The same turns and mirrors carry the whole set onto itself and the rows of a family onto each other. Which other rows belong to the same family as each row named below? List them in the order they appear above.
These 18 rows form 3 families of 6 rows each.
k673: [ -7 -11  46 -13  26  19  12  -4  11 -28 -19  -4 -23 -29   8  20  -6  -9
  -5  13  25   5 -38   9]
k564: [  8 -13  58 -17  35  17   6  -7  23 -22  -2  -7 -27 -16   0   2  -1   0
  -6   5  22  -1 -25  -3]
k29: [  5  -1 -26   8 -22   6 -10   4   6  30   2  45  14  -2   4   1 -18 -12
  15 -14 -27  -3   4   9]
k869: [-10 -10  69 -19  33  -3   1   1   7 -16   0   2 -28  -5   9  -5   3   3
  -3   2  20  -1 -28  -1]
k816: [-25 -13  55 -14  19   2   8  -1  -6 -31 -13   5 -26 -13  13  21  -3   1
  -6  11  27   7 -34  12]
k251: [-21  -9  54 -12  17   1  16   8  -1 -22  -3 -18 -25   1   7   4  16  -3
  -1  19  37   3 -27 -10]
k378: [ -1 -10 -22   5 -19 -15   4  -9   8  31   6  37  26  -5  14   8 -17 -22
  13 -19 -25   5  12   0]
k152: [  1  -9 -31  19 -32  -8   7  -9  -4  22   8  15  30   6  11  19 -15 -14
   7  -4 -15   3  11 -16]
k190: [  9   4 -19  10 -19 -14  -2  -3   6  42  11  15  34   0  15  -4  -7 -24
  10  -7 -17  -3   2 -21]
k994: [-13  -8  50 -18  29  -1   8   0  -1 -18 -14 -24 -20   1  -2   2  26  -4
   5  18  35  -5 -17  -2]
k842: [ -1   1 -40  22 -35   9   3  10  -5  21   0  20  16   6   2  14 -12 -11
  17   1 -15  -1   4  -5]
k279: [ 22   4 -37   1 -20  -9  -4  16  -4  39   9  16  15   4   3  -6   4 -13
  11   3 -13   2   4 -19]
k145: [ 20  -8 -30  -5 -14  -9  -3   9  -3  34   3  43   8  -5   3  -2 -12  -9
  12 -15 -29   2   5   0]
k383: [-19 -13  46 -11  27   1   6  -7 -13 -30 -28 -10 -21 -12   4  24   6   2
   3  13  26  -2 -29  15]
k398: [ -4 -15  63 -22  39   0   0 -10   0 -18 -16  -1 -24  -6  -1   0   8   4
   1   1  17 -11 -21  11]
k293: [ 11  11 -27  13 -20   2 -10  13  10  39  12  18  17   9   2 -12  -3 -14
  18  -3 -17  -6   5 -15]
k922: [ 12  -6 -46  10 -27  -5   2  11 -16  20  -1  25  11  -1   4  20 -12  -5
  11   0 -18   7   2  -6]
k916: [ -9 -12  43 -14  25  16  24   3  20 -26  -8 -20 -27 -15   0   9  12 -11
   3  17  35   7 -23  -7]

Which other rows belong to the same family as k673? k564, k378, k152, k190, k916
Which other rows belong to the same family as k251? k29, k869, k816, k842, k293

The same turns and mirrors carry the whole set onto itself and the rows of a family onto each other. Which other rows belong to the same family as each row named below? List them in the order they appear above.
These 16 rows form 4 families of 4 rows each.
k849: [ -1   3  -9 -26  -7   4  -5 -19  -1 -10 -22  -2 -22  -3 -17  26   6  37
 -10  16  31  22  39   2]
k17: [ 28   0  -3  14  23   8   3  21  -7  32  -3  26  -6 -32 -27  26  30 -14
 -11   9   4 -12  13  29]
k658: [ 31 -37 -19  -7  -6 -16  11 -18   3 -40   6   1  -7  18   6 -23  -7   8
  -8  -1   1   7  -4  16]
k927: [ 24  20  -1  11  27  13  12  22 -15  25   7  28   5 -40  -7  29  20 -10
 -11   5  14 -26   8  17]
k718: [ 15 -38  22 -10 -24  11  23 -10  16 -26  17  12   0  16  -1   5   3   9
 -14   6 -14  11  -1  -8]
k833: [-12   0   4 -33   3  -4 -11 -19 -18   5 -18   2 -41 -18  -9  14 -13  26
 -24   4  32  38  17  -1]
k253: [  4   9 -16   3  25  18  -2  40 -19  24 -19  22   2 -29 -17  38  25  -1
  -3   3 -10   7  17   7]
k435: [ 23 -32  12   8 -28  -2  28 -13   2 -24  20  14  -1  -2   2  -2   6  24
  -6   4 -22   0 -10 -16]
k593: [-19 -13 -32  -6   6 -21   3   9 -18 -11 -11  -8 -16 -20  49   9   8 -34
  12   6  11 -17 -16   2]
k294: [-16  11  14 -41  14   0  -6 -11 -16   1 -27  13 -25  -8 -10  29 -11  25
 -30   8  30  24   5  10]
k530: [-14 -22 -13  -7   3 -11   5   2 -24  19  -3  18   2 -32  54  15   5 -33
  16 -14  -7  -7 -17   1]
k681: [ 13 -34 -26  -1  17  10   0 -12 -14   2   6  16 -19 -36  37 -17  15 -34
   9 -19  15 -20 -18   8]
k724: [-10 -16 -25 -10   2  -6   7  12 -12 -12  14 -12 -10 -17  57   3   0 -40
   7  -1  19 -11   1  -9]
k230: [ -7   9 -10 -19   7  13 -19 -19   7 -23 -21   8 -20 -18 -39   7 -18  33
  -8  16   2  14   3  10]
k708: [ 25 -36  10 -13 -27 -25  23 -33  -2 -13  25  10   4   4  23   2  10  19
  -1  -3   2  -2   7   4]
k153: [  3  11 -13 -13  46   9 -15  25 -31  14   7  21 -18 -50 -20   8  19   5
  -8 -12  -8  -5  -7  13]

Which other rows belong to the same family as k724? k927, k718, k294
Which other rows belong to the same family as k253? k849, k530, k708

The same turns and mirrors carry the whole set onto itself and the rows of a family onto each other. Which other rows belong to the same family as each row named below? List them in the order they appear above.
These 15 rows form 5 families of 3 rows each.
k795: [-17  12  -5   9  32  39  -4   6   7 -21 -44]
k687: [  9  48  -2  29 -26  34   7  12   7 -19 -26]
k395: [ -6   9   1 -18  32   5 -12 -11  -3 -21 -29]
k677: [ -2  18 -11 -25  24  23  -3  -7  -5 -35 -29]
k545: [ 42   3 -11  -4  32  16  29  20   6  -9   1]
k567: [46 21  6  9 10 -1  8 14 19 12  5]
k263: [-21  -2 -13   9   3  14  27   4  10 -37 -49]
k50: [ 15  36   8  45  -9   8  24  26  12 -40 -20]
k542: [ -3   1  11 -12  22   9   8 -23  -5 -11 -49]
k914: [ 47  11  19   2  14 -12  27   3  16  12 -17]
k163: [ 21  20 -15  36 -12  13  46  20  30  -6 -29]
k899: [ 20 -17  -2  -1  30   5  23  10  44 -10 -21]
k355: [  1  46  -4  34 -24  15  12  -2  -9 -21 -28]
k990: [  8  33  17  35 -25   7  24  -3  -2  -7 -45]
k678: [44 24  9 -5 14  1  4 27 27 -9  3]

Which other rows belong to the same family as k677? k687, k678
Which other rows belong to the same family as k263? k163, k899
Which other rows belong to the same family as k795? k545, k50
Which other rows belong to the same family as k395? k567, k355

The same turns and mirrors carry the whole set onto itself and the rows of a family onto each other. Which other rows belong to the same family as each row named below? List them in the order they appear above.
These 18 rows form 6 families of 3 rows each.
k511: [ 15 -29 -12  26   8   3  15   2 -11   2  20  20 -26   7  14 -12  37]
k594: [ -9  13 -11 -15  -5  47  -7  13  16  10  42   0  11 -22  14 -24   8]
k614: [ -6  12 -12 -15  -5  29 -25  23  29  31  26  35  21 -30  13  -1  11]
k370: [-15  26  17   2 -10   0 -21   1  29  -1 -22 -17 -19  23  30   7  -3]
k75: [ -6  26   0  23  -6   1 -32  -4  42   8 -19   0 -31  25  39   2  -7]
k179: [ -7  30   8   8   1  -8 -12  -2  39  -3 -21  -3 -40  20  31  12   1]
k881: [ 47 -21 -11  28   6   5   4   3 -10   7  12  11 -16  16  11  -1  30]
k312: [-10  24 -12 -25  -7  32 -23  11  24  27  21  16  25 -25   8   3   1]
k746: [ -6  24  -6 -17 -18  28 -21  20  37  25  32  29  16 -25  10  -1   8]
k126: [ -6   8  -9 -13 -21  33 -28  17  27  16  29  28  30 -18  12  -5  27]
k53: [ 15 -31  -8  34  14  25  10 -18  14   4   6  24 -28  10  11  -3  37]
k521: [ 29 -20 -23  22   4   6  23  -4  -5   6  10  19  -7  -5   2 -10  39]
k329: [  5  14   2  13  -3  11 -25  11  43  -6 -20   6 -22  11  35   4 -34]
k2: [  7  20  -5   4  -7  -5 -21 -13  33  -1 -30  -5 -37  19  34   9  -3]
k414: [ -6  21  -3 -12  -6  36 -30  22  17  14  34  22  19 -20  -4 -14   1]
k269: [ 41 -10 -19  30  13   0  18   5  -5   9  13   8 -21   0   7 -17  31]
k638: [-12  26  12  -1  -3  -3 -24  -9  38   3 -24  -7 -41  11  27   3   3]
k363: [ 39 -10 -15  22   9  11  22   8  -8  13  18  22 -24   3   5  -8  37]

Which other rows belong to the same family as k370? k881, k126
Which other rows belong to the same family as k363? k179, k746
Which other rows belong to the same family as k2? k312, k521
Which other rows belong to the same family as k269? k614, k638
Which other rows belong to the same family as k511? k75, k414

The same turns and mirrors carry the whole set onto itself and the rows of a family onto each other. Which other rows belong to the same family as each row named below? List them in the order they appear above.
These 30 rows form 5 families of 6 rows each.
k70: [ -5 -18  47 -11 -14  21 -12  -5 -31  18  13  51   4 -14  -4   1 -27]
k679: [ -4 -25  43   2 -13  34   3   5 -27  -5  11  45 -10  -9 -15   3 -33]
k284: [ 17   6  -1   8 -18   4  -1  21  10  -7  -6  -8 -10 -19 -15  14  44]
k51: [  6 -23  33  -4 -11   0   6 -17 -32  -4  -9  21 -27  21   9 -10 -22]
k106: [ 26 -15  29 -24  -1  13 -11 -29  -7   3  17  34 -11 -13 -12 -33 -34]
k529: [ 12   6  -3   4 -13 -12   9   1  -7   2   3 -17   0  -8 -11  11  47]
k830: [ -1 -19  30 -23 -20   2  -7 -20 -42  11  -4  15 -29   3  -6 -15  -6]
k320: [ 35  -9  37  -9  -1   5  -3 -25  -2 -19  11  24  -9 -15  -9 -36 -40]
k635: [ 18   8   1  17  -7 -11   9   8  17  11 -11 -14   9  -3 -11  16  36]
k96: [ 37  17   0  12   2 -15   8  -5  35  -7   5   6  23 -23 -32 -10  -2]
k410: [  6   6  18  18  -4  11   3  21   1  12  21  24  41 -29  -6  31  20]
k904: [  9  21  -4   9 -22 -10  -7   2  -2  12  -9  -7   0 -15 -21   4  41]
k946: [ 42   8  -4   7  -3  14  -4  13  39 -13  12   6   4 -31 -18  -1  19]
k496: [  0 -25  25 -16  -8  -2   6 -19 -36   0  -7   8 -27   1  21 -11  -5]
k991: [ -6 -24  43  -3  -1  17   0  -3 -29   9  10  45   8 -17  24   7 -26]
k935: [  2 -21  46   6  -7  14   1  -6 -26   4   4  48  -2   6  10   1 -39]
k836: [ 16   8  14  26  -1   4   6  21  23  18   2  12  35 -17  -8  28  20]
k28: [ 27 -23  24 -17  11  10   0 -28  -2  -6  16  27  -7 -16  16 -30 -33]
k717: [ 39  10   0  16   7  -2   7   1  42   6   5   0  22 -17 -15   2  15]
k796: [ 26 -21  33  -4   2   9   2 -25  -6  -7   7  34 -14   7   5 -25 -44]
k788: [ 43   9  -2   3  10   2   4  -9  32  -6  27   5  21 -28 -17 -10  13]
k290: [ 23 -24  27  -9  -4  29   4 -15  -6 -18  15  31 -23  -9 -21 -26 -40]
k864: [  8  15   1  13 -16 -25  12   6  -2   2 -17 -12   6  -8 -26  11  28]
k787: [ -1 -12  59   8 -13  15  -4   4 -29  -1   6  47  12 -18  -1   4 -34]
k778: [  5  14  20  26  -8  -5   7  22  10   9   2  24  41 -26 -23  26   4]
k34: [  0 -27  29  -8 -19  19   7  -9 -34 -12  -3  16 -38   6 -17 -10 -15]
k232: [ 36  23  -5   7  -5   2 -12  -7  31   6  13  11  17 -32 -26 -15  13]
k275: [  1 -13  39  -6 -23  -7   4 -13 -42 -10 -14   5 -29   4  -4 -14  -7]
k291: [  6  22  12  21 -15   8 -13  17   7  21  10  28  34 -33 -18  21  20]
k516: [ 15   7  12  19 -12  21  -5  34  18   0   9  22  19 -33 -12  28  24]

Which other rows belong to the same family as k232? k70, k106, k830, k904, k291
Which other rows belong to the same family as k28? k96, k496, k991, k864, k778
Which other rows belong to the same family as k635? k51, k935, k836, k717, k796

